(in the rows, 128 means zero)
One turn moves each row of this set onto another row. After a few examples, where does it send each row asked below?
zedi: [142 123  95 123 140 115 112 149 132 150 140 101 118 148 166 102 170  76
 132 133 150 136 127 142 114 116 129 131]
zet: [152 116 100 129 142 122 117 135 129 160 138 107 126 152 161 102 157  60
 133 140 133 136 119 150 128 119 136 135]
ser: [134 104 145 121 124 126 123 153 129  83 106 129 148  97 129 133 114 174
 126 140 124 129 140 165 156 131 103 140]
kov: [123 116 151 138 138 121 105 136 143 128 125 136 164 129 143 136  83 117
 121 103 157 135 129 127 147 173 130 120]
Sonan: [146 106 104 139 132 113  95 155 121 160 135 112 127 136 147 106 151  65
 155 142 142 137 130 158 139 122 147 144]
Katu: [124 103 132 129 122 136 124 125 118  90  96 119 149 110 127 139 128 171
 147 135 127 113 142 165 164 116 114 130]
rane: [112 130 149 129 160 105 171  98  98  99 131 136 139 118 116 137 132 147
 136 100 115 129 118 136 116 123 116 109]
bogor: [151 117 108 134 124 110  98 173 134 155 142 114 107 130 152 112 156  87
 160 136 145 154 132 158 120 126 148 164]
vitus: [164 121 109 129 134 124 116 136 137 162 149 117 118 147 166 107 147  72
 147 138 124 143 116 156 118 117 152 152]
Pizik: [101  96 130 113 167  91 137 147 114 110 129 127 140 122 131 142 120 171
 122 129 111  93 146 135 123 143 157 135]
Zavuz: [140 108 123 118 128  99 152 100 157 143 129 138 130 131  90 120 122 125
 123 145 141 117 141 103 122 160  98  98]
Lin: [108 121 133 138  91 117 130 122 121 133 168 150 122 134  95 116 144 168
 125 158 114 130 144 139 143 101 118 149]
Fonem: [116 139 140 148 133 141 140 118 147 137 107 120 117 148 131 170 108 123
 128  89 140 158 131 133 142 170 136 165]
Tuti: [115 127 142 136 127 123  99 133 146 125 127 136 151 129 151 146 100 148
 156  89 168 125 137 125 129 156 145 127]
zozi: [144 118 119 126 122 116 168  77 157 155 121 137 109 142  88 139 128 129
 144 137 123 122 139 112 127 150 117 124]
tusob: [103 108 127 118 168 104 163 139 118 117 119 120 112 132 120 160 127 163
 113 126  94 115 141 141 127 148 156 167]
Vus: [125 135 158 131 156 106 177 102 107 104 136 146 131 113 117 140 121 149
 140 102 101 141 113 145 113 128 124 130]
mal: [112 118 136 141  97 120 141 121 119 135 163 146 121 137  87 117 138 152
 104 165 103 139 137 141 154 112 110 154]
Dito: [108 115 137 138  97 112 132 132 122 127 164 149 128 133  91 107 138 157
  99 167 114 136 141 137 150 112 103 139]
Gapa: [156 113 109 140 130 115 106 163 131 162 138 114 113 135 145 111 146  66
 147 141 131 156 125 162 135 132 146 166]
tafe: [116 129 146 141 140 129 129 140 146 126 111 121 136 138 131 149  99 109
  97  98 150 159 127 126 146 183 114 142]
duka: [133 126  95 139 124 140 110 129 124 148 129 100  97 152 154 113 147  64
 147 140 132 128 107 148 132 123 137 148]
dok: [155 111 132 118 119  99 147  98 164 148 141 155 127 125  98 122 110 145
 155 143 129 115 140 113 113 152 123 112]
levar: [105 137 128 145 127 139 120 111 139 134 109 121 130 146 141 167 122 140
 159  81 160 132 138 129 137 149 148 143]
fut: [136 122 116 117 118 102 154  99 164 142 130 137 108 133  96 135 140 155
 152 131 147 118 150 104 107 145 113 114]
minul: [112  92 139 114 173  93 145 150 116 114 128 132 142 120 124 139 105 153
 101 138  95 104 137 138 133 154 150 144]
nav: [152 120 129 119 121 102 169 109 170 145 133 143 105 129  89 132 119 136
 124 141 126 140 139 110 111 167 104 130]
tika: [100 102 124 120 167 106 148 128 111 118 121 122 127 131 127 155 127 168
 134 124  99  93 144 140 130 135 168 149]
finab: [123 134 157 126 156  98 167 118 109  94 141 145 135 107 120 131 121 155
 133 103 113 140 118 140 105 128 116 119]
zub: [152 133 111 128 120 129 113 162 145 142 144 116  88 138 157 106 130  77
 133 143 129 151 104 151 114 141 130 169]
keda: [131 123  99 127 129 124  98 158 130 135 134 103 109 141 156  94 145  66
 122 145 152 130 110 138 127 135 114 130]
bev: [137 101 145 132 126 138 138 134 124  95  96 124 146 111 120 140 108 149
 117 145 106 133 131 170 177 136 105 146]
verab: [102 123 126 142  94 119 139 117 117 133 159 142 115 141  90 122 151 161
 113 158 110 135 143 139 150 104 112 149]
pugo: [133 115 139 130 116 140 139 129 128  96  97 124 127 110 128 154 123 178
 150 132 112 133 139 173 157 122 120 163]
bove: [136 115  95 138 131 115 106 158 125 156 126 100 111 142 143 113 170  68
 145 135 150 147 134 154 135 124 135 152]
zaz: [113 136 149 128 160 101 177 113 106  95 132 135 131 114 115 136 131 147
 121  99 114 142 117 136 110 131 108 119]
Temik: [151 119 111 132 121 129  92 145 135 147 146 123 112 139 164  96 121  75
 158 147 131 124 103 152 124 126 145 144]
Dise: [150 131 101 120 136 113 120 162 142 147 146 106 105 142 166 104 167  86
 127 130 145 153 127 144 103 122 129 152]
paz: [166 126 113 120 133 113 113 161 148 154 155 122 114 139 169 101 146  84
 139 139 132 153 120 153 105 124 142 155]
sani: [122 126 157 132 160 105 174  98 101 103 135 142 144 116 114 133 115 135
 129 107 102 135 112 142 122 131 118 112]
Tipip: [144 116 102 131 131 105  99 180 133 149 135 107 114 130 148 105 160  76
 136 139 154 154 133 152 127 133 131 152]
gevan: [133 136  98 123 117 123  99 162 138 134 142 106  89 137 164 104 153  97
 150 133 154 133 117 143 105 123 131 152]
vudek: [103  98 130 118 175 102 159 142 114 114 117 117 126 129 116 150 121 146
  92 132  94 111 137 136 139 157 143 152]
num: [109 112 134 139  96 115 125 122 117 132 167 151 135 134  93 108 137 159
 114 164 115 123 144 137 152 103 114 134]
Ralot: [122 115 131 130 124 139 147 136 124  89  88 112 126 113 118 151 136 162
 116 134 119 139 140 164 164 130  97 154]

fut moves to Zavuz
pugo moves to ser
Now these:
verab moves to num
tusob moves to Pizik
tafe moves to levar
zub moves to gevan
Sonan moves to Gapa
zet moves to vitus
finab moves to zaz

